In the rows, 128 means zero.
A single turn carries every row of the set below to another of its rows. Some are shown first; where does it send the rows asked next?
Sifa: [156 122 142 109 151 136  82 142 133 129 131 129  86 131 134 136 128 131
 106 137 144 138 125 143 126 154  95 123  97 119 144 173 145  95]
nuf: [123 135 177 110 145 134  96 117 116 122 111 145 120 147 130 107 127 114
  95 118 126 147 137 116 189 115  59 134  99  94 129 167 131 110]
tubu: [156 130 138 135 153 118  88 150 125 159 142 127 112 132 136 140 125 114
  87 147 149 132 133 135 140 140 114 102 104 123 142 177 139  95]
kefur: [132 152 158 133 128 180 124 116 174 117 127 134 120 140 127 123 122 110
 137 154 139 134 144 141 186 147  91 105  97  72 142 147 126 122]
Vebor: [122 145 162 106 146 134  90 137 118 148 107 148 129 144 141 148 143 125
 101 133 123 129 134 111 166 110  59 117 108 101 133 155 125 140]
zum: [125 113 156 130 133 145 124 108 141 138 158 134 113 105 114 102 109 124
 139 187 138  94 139 117 164 138 104 120 107  98 137 153 152 125]
ner: [158 133 151 121 177 115  96 174 136 162 118 118 110 117 123 141 130 107
 110 146 135 131 122 133 149 141  92 110 119 121 146 145 152 108]
rel: [153 139 157 120 152 142 102 163 135 152 135 108  95 129 119 143 141 119
 126 132 149 142 131 157 145 140  75 115 103 112 143 153 164  98]
tun: [118 145 168 114 142 134 102 122 111 126 120 131 120 146 133 114 124 121
 100 135 133 154 139 114 198 121  43 131 100 102 138 162 133 118]
Tamom: [140 124 161 137 151 141  88 144 147 139 148 106 112 134 109 121 115 110
 120 147 147 170 127 150 158 141  78 109 100 117 153 165 162  95]
balo: [124 134 146 138 157 142 124 137 172 125  88 148 145 137 110 137 117  88
 107 165 138 124 126 117 181 143 107 104  92  81 120 145 111  90]
pedub: [136 120 166 121 125 126 129 135 151 150 131 154 114 121  93 125 106 102
 153 159 133  92 122 131 150 125 105 108  74  95 124 144 146 121]
pap: [139 122 183 123 152 137 114 127 153 165 135 119 155 133 118 111 107  78
 128 145 129 109 106 141 172 129  55 101 116  91 136 128 118  91]
gomu: [133 119 160 103 151 139 114 136 142 135 114 134 109 126 135 116 127 110
 123 115 135 116 116 127 139 158  78 103 110 105 109  96  95  86]
doli: [149 140 168 131 145 150 123 120 111 170 157 128 134 140 142 133 106  87
 130 137 153  96 110 132 171 133  69  98 121 100 152 134 125 120]
ziva: [127 109 174  90 153 127 135 110 117 127 116 114 112 140 119 103 113  89
 123 143 170 136  96 147 192 137  95  97  81  97 126 130 136 101]
vesu: [128 123 144 128 133 171 104 100 118 154 171 124 139 138 137 150 121 117
 114 157 158 108 116 130 145 136  62 109 115 104 140 129 124  89]
zire: [133 145 137 139 143 153 132 117 172 135 117 137 156 135 114 143  93  89
 104 180 133 130 132 113 176 145  89 100  98  98 144 159 117 107]
sek: [115 140 151 124 146 181 115 114 168  97 104 156 114 131 133 126 117 111
 125 154 150 136 129 118 166 162  95 121 109  74 133 153 134 110]
guzo: [123 134 190 111 146 149 113 131 154 146 110 122 131 131 125  99 112 101
 142 120 150 121 114 134 145 163  50 106 104  84 124 124 122 112]
zegu: [113 118 164 132 138 142 141 136 132 131 126 150  91 109 106  97 115  99
 145 144 150 118 136 114 164 148 125 104 105 101 104 139 146 109]
rep: [148 115 161 119 163 137  73 138 140 126 109 112 105 133 114 107 132 114
 109 146 145 153 132 138 151 167  97 126  88 115 131 165 151  87]
Bovul: [119 134 153 100 136 135 105 120 121 132 114 139 125 147 119 142 129 123
  85 121 122 149 137 112 156 115  45 127  90 114 123 159 124  99]
gak: [117 148 152 112 135 138 105 137 116 145 114 154 125 151 149 138 143 121
  89 122 127 137 141 109 166 113  66 107 101 118 136 157 122 132]
Fen: [105 116 162 120 128 135 126 140 162 153 129 149 114 100 105 125 109 104
 147 169 134 114 129 121 142 138 102  94 115  96  97 155 136 108]
Tibag: [152 157 133 128 144 147 151 125 146 131 122 161 124 134 140 146 114 104
  97 155 149  88 130 123 172 135  95 125 101  80 154 164 132  99]
biguz: [145 160 143 123 154 127 153 148 149 131 104 150 107 127 133 153  99 105
 123 145 147 106 123 123 176 143  86 111 109  69 135 155 112 111]
tubo: [111  98 160  70 148 137 121 114 152 133 116 129 127 129 123 134 136 121
 110 151 162 115  91 147 134 123  78 110  85  90 132 131 146  96]
Zizu: [118 115 167  85 139 122 127  91 142 134 140 117 136 121 130  92  99 115
  94 163 173 128 108 137 159 136  77 114  94  87 142 152 152  96]
tam: [136 107 161  90 150 134 125 102 129 141 135 133 122 126 152  95 128  88
  94 155 147 118 110 137 187 124 126  87 115 110 134 132 130 101]
migu: [113 122 151  85 149 145 129 111 121 157 116 122 123 120 148 138 126 111
 104 148 174 120 111 122 134 148 108  78 116 112 121 140 127 134]
Non: [128 126 152  77 120 142 140 106 129 148 132 112 117 142 128 136 117 106
 120 147 169 135 109 150 149 145  80  79  69 117 127 135 129 113]
Rog: [127 135 156 104 140 135 102 127 114 136 114 126 125 152 115 149 141 124
 100 132 119 143 136 122 176 111  42 127  83 110 126 148 121 108]
Vifu: [143 122 165 126 175 118  87 165 145 147 103 115 110 124 134 106 131 102
 113 156 138 141 121 138 168 159  95 109 116 113 138 181 142 103]
gozam: [152 136 157 135 147 130  81 149 140 154 141 137 121 135 137 116 115  90
 102 160 148 151 123 141 170 143  99 105 108 123 152 182 164  94]
tor: [140 122 159 118 121 136 143 113 128 152 148 121 102 113  96 125 101 105
 149 174 136  99 138 132 167 145  91 111  90 101 107 165 135 101]
pazom: [122 126 152 117 155 116 113 141 129 136 116 159 118 125 165  98 123 120
 101 133 161  95 111 112 146 158  88 114 115  93 127 125 108  88]
lorik: [116 111 148 134 130 165  96 103 124 120 150 148 129 162 149 110 123 113
 116 154 167 115 102 132 163 150  76 112  81 109 154 138 125  93]
Veb: [120 135 167 114 153 133  89 124 114 145 110 135 131 137 134 128 131 106
  91 136 113 150 140 104 189 116  73 111 125 107 114 160 111 118]
zopes: [127 122 156  88 137 128 115 127 147 155 141 139 129 124 145 130 139 115
 112 156 154 114 107 145 154 107 111  80 102  97 142 104 138 124]
tarur: [117 142 156 118 144 133  93 127 120 143 125 141 139 137 141 122 136 112
  81 147 116 151 146 104 193 109  67 114 119 116 128 147 125 109]
lon: [102 114 136 129 135 139 154 135 133 136 123 143 111 119 111 118 117 119
 126 171 160  94 128 107 142 155  98 111  82 120 129 165 146 113]
bog: [113 101 144 116 138 132 149 134 144 121 132 156  96 106 104 109 116 109
 127 164 138 103 122 118 155 137  98 126 101 110 116 146 152  72]
Mise: [111 129 168  90 152 120 122 116 129 158 134 115 130 102 146 114 107 104
 110 172 173 135 109 127 177 137  90  88 137  86 116 138 139 110]
Bov: [151 154 143 121 147 155 131 118 158 123 133 127 113 112 105 155 111 123
 119 148 134 125 145 124 166 135  87 126 113  67 124 113 125  93]
Lituk: [114 114 141 127 144 134 106 117 118 132 123 145 135 143 149 107 108  98
  96 163 165 121 106 109 166 172  82 106  96 120 121 142 105  69]
pepi: [122 108 138 125 125 160 131 122 141 143 138 145 115 121 119 119 136 100
 134 192 129  94 135 120 167 146 115 101  92 133 124 147 142 108]
Fafor: [140 132 126 130 152 168 144 105 140 107 133 130 103 128 117 153 116 121
 103 138 141 124 144 119 162 143 106 119 110  87 128 138 110  86]

Veb turns into tun
lon turns into Fen
Tibag turns into balo
Now these:
rep turns into rel
tubo turns into zopes
guzo turns into vesu

